28  -26  -22  -22  -18  -18
24  9  3  -44  6  24
23  20  -36  6  -1  10
-10  -40  31  -23  -26  20
2  30  -34  26  12  -6
-12  -30  18  -34  -33  23
24  7  -25  47  -22  -9
-16  -43  31  -2  -36  31
20  35  -37  5  14  13
24  27  1  -47  12  7
35  41  6  -33  3  20
=>
-18  24  10  20  -6  23  -9  31  13  7  20
-18  6  -1  -26  12  -33  -22  -36  14  12  3
-22  -44  6  -23  26  -34  47  -2  5  -47  -33
-22  3  -36  31  -34  18  -25  31  -37  1  6
-26  9  20  -40  30  -30  7  -43  35  27  41
28  24  23  -10  2  -12  24  -16  20  24  35

32  17  -46  -7  -41  -37  -38  15  42  35  11
3  19  -29  13  -32  -8  -34  26  22  33  18
-15  -24  3  -8  -2  -26  1  -23  -15  -23  -30
-47  23  -31  38  -40  35  -25  24  -24  -45  28
18  8  -23  -16  -36  1  -20  18  20  37  13
18  15  -2  11  8  20  -18  12  3  10  7
=>
11  18  -30  28  13  7
35  33  -23  -45  37  10
42  22  -15  -24  20  3
15  26  -23  24  18  12
-38  -34  1  -25  -20  -18
-37  -8  -26  35  1  20
-41  -32  -2  -40  -36  8
-7  13  -8  38  -16  11
-46  -29  3  -31  -23  -2
17  19  -24  23  8  15
32  3  -15  -47  18  18

-18  -11  3  -17  -15  -16  -11  -7
-4  17  -23  17  -14  9  -4  36
34  -26  17  -19  4  -38  43  44
44  -55  51  -47  46  -49  52  -2
9  10  -4  19  -3  6  4  10
=>
-7  36  44  -2  10
-11  -4  43  52  4
-16  9  -38  -49  6
-15  -14  4  46  -3
-17  17  -19  -47  19
3  -23  17  51  -4
-11  17  -26  -55  10
-18  -4  34  44  9

17  -49  55  -32  11  41  -26  -17  -49
50  -52  43  -30  18  38  13  -44  4
-3  -41  -1  -39  13  1  -38  -13  -14
=>
-49  4  -14
-17  -44  -13
-26  13  -38
41  38  1
11  18  13
-32  -30  -39
55  43  -1
-49  -52  -41
17  50  -3

16  -7  8  -14
15  0  3  19
-4  5  -5  23
3  8  11  -18
-4  -12  -11  11
-10  0  -10  18
-10  8  3  -15
-1  10  16  -43
-10  8  3  -15
2  1  7  -23
-4  -12  -11  11
=>
-14  19  23  -18  11  18  -15  -43  -15  -23  11
8  3  -5  11  -11  -10  3  16  3  7  -11
-7  0  5  8  -12  0  8  10  8  1  -12
16  15  -4  3  -4  -10  -10  -1  -10  2  -4

33  15  -7  9  33  4  -24  -2
-8  -26  0  19  7  21  13  0
-41  5  -14  4  4  -16  -25  18
8  20  32  9  -21  12  12  23
-32  5  6  -12  7  7  12  -34
17  -19  16  -1  -12  -37  -19  -15
=>
-2  0  18  23  -34  -15
-24  13  -25  12  12  -19
4  21  -16  12  7  -37
33  7  4  -21  7  -12
9  19  4  9  -12  -1
-7  0  -14  32  6  16
15  -26  5  20  5  -19
33  -8  -41  8  -32  17

-4  -5  -4  4  6  3  2  9  -1  -5  0  4  2
-4  -9  -17  0  2  28  0  3  -1  2  5  -41  -17
1  25  0  -2  -5  34  -3  -15  2  -6  -2  -16  8
=>
2  -17  8
4  -41  -16
0  5  -2
-5  2  -6
-1  -1  2
9  3  -15
2  0  -3
3  28  34
6  2  -5
4  0  -2
-4  -17  0
-5  -9  25
-4  -4  1
---
-17  8  -5  3  7  -5  0
32  11  9  -17  16  9  -12
-6  10  14  -12  7  -14  -11
29  8  3  -5  26  12  -2
-23  5  -2  1  -7  -9  1
-1  17  -7  -20  32  14  -22
-22  -13  -2  13  -40  -7  8
-22  7  -1  9  -17  -12  13
9  17  2  -9  34  2  -14
=>
32  11  9  -17  16  9  -12
29  8  3  -5  26  12  -2
-1  17  -7  -20  32  14  -22
-22  7  -1  9  -17  -12  13

54  0  35
-4  -35  -17
22  -2  48
=>
-4  -35  -17

10  13  -23  2  -12  -12  -19  -25  42
-2  8  -3  5  -22  -4  -2  13  9
-19  -24  16  20  54  -22  10  -4  -7
-2  14  6  -7  -45  -4  -16  28  20
0  8  -1  -5  25  1  -5  -6  -1
=>
-2  8  -3  5  -22  -4  -2  13  9
-2  14  6  -7  -45  -4  -16  28  20

-2  -13  1  40
2  -18  2  55
10  -6  -1  18
=>
2  -18  2  55

8  4  -14  -5  4  -2
3  8  -44  7  -8  2
23  -8  42  1  -12  7
3  1  -23  -6  0  8
-16  6  26  -14  -22  13
-15  1  8  20  6  -3
-12  -18  -4  13  -6  -3
5  -3  25  7  -1  7
-6  0  -2  -3  -5  2
-26  7  -24  15  17  -2
=>
3  8  -44  7  -8  2
3  1  -23  -6  0  8
-15  1  8  20  6  -3
5  -3  25  7  -1  7
-26  7  -24  15  17  -2

-32  -4  15  -40  28  26  -41
-28  26  -23  35  -15  3  -28
-30  18  -20  -5  -4  10  41
5  -8  0  22  41  -43  41
4  -27  16  4  1  14  1
-30  24  6  14  -23  15  -24
-5  -20  -3  16  -26  -34  -31
-4  18  30  19  33  -16  21
42  -6  -35  -2  -39  -14  -10
20  0  -3  -19  16  11  38
-7  -16  0  42  -6  -18  -2
27  -28  1  39  -42  -34  -12
=>
-28  26  -23  35  -15  3  -28
5  -8  0  22  41  -43  41
-30  24  6  14  -23  15  -24
-4  18  30  19  33  -16  21
20  0  -3  -19  16  11  38
27  -28  1  39  -42  -34  -12
